Each path is a new rotation, seen through one point. The rows after it are directions, each followed by how far the rotation turns it, in deg/step (0 if it stays put).
Each turn is a multiple of 5 degrees from 10 to 175, or 0.
Each row of a path follows its step; steps can be skipped.
path 1
step 1: [  5   0  21 -15 -24  -9 -26  32 -13  10  -2   0 -36 -18   3 -11  -8   8
   0  15 -16  -7   4   1   4  20 -13 -13  -6   6   4   2   6 -14   7  16
  -9  13  10 -18   3 -26 -18  -9  -8 -18 -20  21 -19 -33  23   8  12   1
 -17]
step 5: [ 23  18   1   5   5 -24   7  16   0   8 -15  -6 -22   1 -18   7  39  13
 -16 -22 -20  27   2 -11  20  13  33  17   9  11 -22 -15  -1  26   0   5
 -15  -7   7  -8   2  -6   1  -2  17  -1 -22  22  12  -9   3   4   9   9
  -4]
step 8: [  4  17  18  15   6  -3 -25  16  -4  11  20  -9 -11  10 -18  13  32  30
 -14 -16   1  20  24  -6  23   1   7  -2   5  -8 -14   1  -5  -1 -14  11
   0 -10  16 -44  15  14  -9 -10  11   3 -26  19  -1  12 -14  18  -1   3
   2]
step 11: [ -4  27   1 -12  -8   7   3   6  -5  11   0   5 -12 -12  26   6  22  15
 -13 -10  -7   4  16 -16   5  13 -19   8   5  -1 -11 -15  -1 -28  -8   9
   0 -28  30 -37  -4  21 -20 -25  10   7  -4   4  -8   3  -5  37   8  18
  17]
step 21: [ 10  -7  -1  11 -13 -19 -21  16 -20  -7  -1  -1  -5 -16  -6   5   7  -3
 -14  -3  -5  -4  20 -28  30  11 -12  -5  -6 -21  -5   2 -14  22   6   0
 -25  -7  10  11  20  -3   5  -9  20  15 -14  36 -13  -2  19  21  39   3
  -6]
step 23: [ 35   4  13 -16  16 -26  -9  33   4  32  -9  -8 -32  -3  -6  19  11   7
  12   3 -13  10  22  -2   2  12   5   9   1   9  -3 -20   1  13   2  -7
  10 -10  -2 -10   9   3 -14  -9  21  -3 -36   2  11 -13   6 -12  11   5
 -32]
step 30: [  0  19  -3   5  -9  -2  -7 -27 -19  19  -9   4 -23  11 -20  -2  10  38
  -4 -17   7   4   6   1 -13  18  19  11   8  -8   1   3  -8   7 -12  22
  -7 -21  22 -31 -16  18  -6  -2  24 -19  14  20   8  -1  36   3  -5  12
  -4]
step 32: [ -3   8  12  -2 -13  -7  11 -12 -37  -5  -1  -1   4 -21  21   3 -10  12
  -3  17  -1   9  -5  -4   2  45   4  16  -4  15  10  -5  -5  29   0  11
   2  10  10 -24 -16 -12 -10   3   4 -20  -8  20 -38 -11  -5  19  29  15
 -11]
step 34: [  8  -1  -2 -11 -31   0 -35  -2   5   4  -4 -18 -19 -22  16  28  30  17
  24  13  -3  -1   6 -11  -1   5 -26   5  14   2  20  -6   3  14  10   3
 -13  -9   5   4 -10 -13 -30  -6   8  12 -14  -3 -13 -15  27  16   4  19
  13]
Directions:
[ -3  -4   2  -8   1   2   0   0   2   4  -2   0   3   3   4  -3   5   4
  -9  -1   1  -5  -3   0  -2   5   4   4  -3  -2   8  -3  -2  -2   1  -5
  -5   2   2   0  -6 -11   0   6   0  -1  -3   3   9  -3   4   6   1   7
   3] -> 175
[ -3   1  -7  -2   7  -3  -4  -3   0  -1   1   0  -5  -1  -4   4   4   2
   4  -2   1   8   3 -13   1   3   2   0  -2   3   2  -5  -5  -4  -7  -4
   6  -1  -1   7   2  -2   7   5  -3   3  -2   2   5  -2  -2  -2  -6  -1
  -5] -> 140
[  1  -2  -5   2  -2   7   4  -4 -11  -3  -2   4   1  -4  -4  -1   5  -8
  -2  -3   4  -3  -5  -3   5  -2   1  -4  -8  -4  -1  -8   1   2   5   1
   3   3  -2   3  -1  -5   3  -6   7  -3   2  -1  -2  -2  -4   5   0   0
  -5] -> 95
[ -3  -2  -3   8   6   2  -4  -5   0  -2   3  -7   0 -10   1   3   1   4
  -1  -6   9  -7  -4  -1  -2  -6  -6   3   1  -8   1   5   1  -6  -2  -2
  -5  -1   5  -1   4   2  -2  -1   6   4   2   2   1   0   6  -3   1   5
  -1] -> 80
[ -4   4  -3  -2  -6  -3  -6   3   1  -8   3 -11  -1  -4   0  -3   3  -4
   1   1   5  -3   0   1  -3   5   2  -5  10  -2  -2  -5   2  -2   1   2
   1   6  -3   1   2  -6  -4  -3  -5  -6  -1  -7   4  -3   3   2  -5  -5
   2] -> 120
[ 2  2 -2  6 -3  5  4 -2  5 -2  1 -2 -5  5 -2  2  3  4  8  0  4  2  7  3
 -3 -5  1  1 -7 -3  5  3  7  5  2 -2  9  3 -3 -1 -2 -3  0  4  4 -1 -6  0
  4  5  8  6  0 -6  6] -> 70
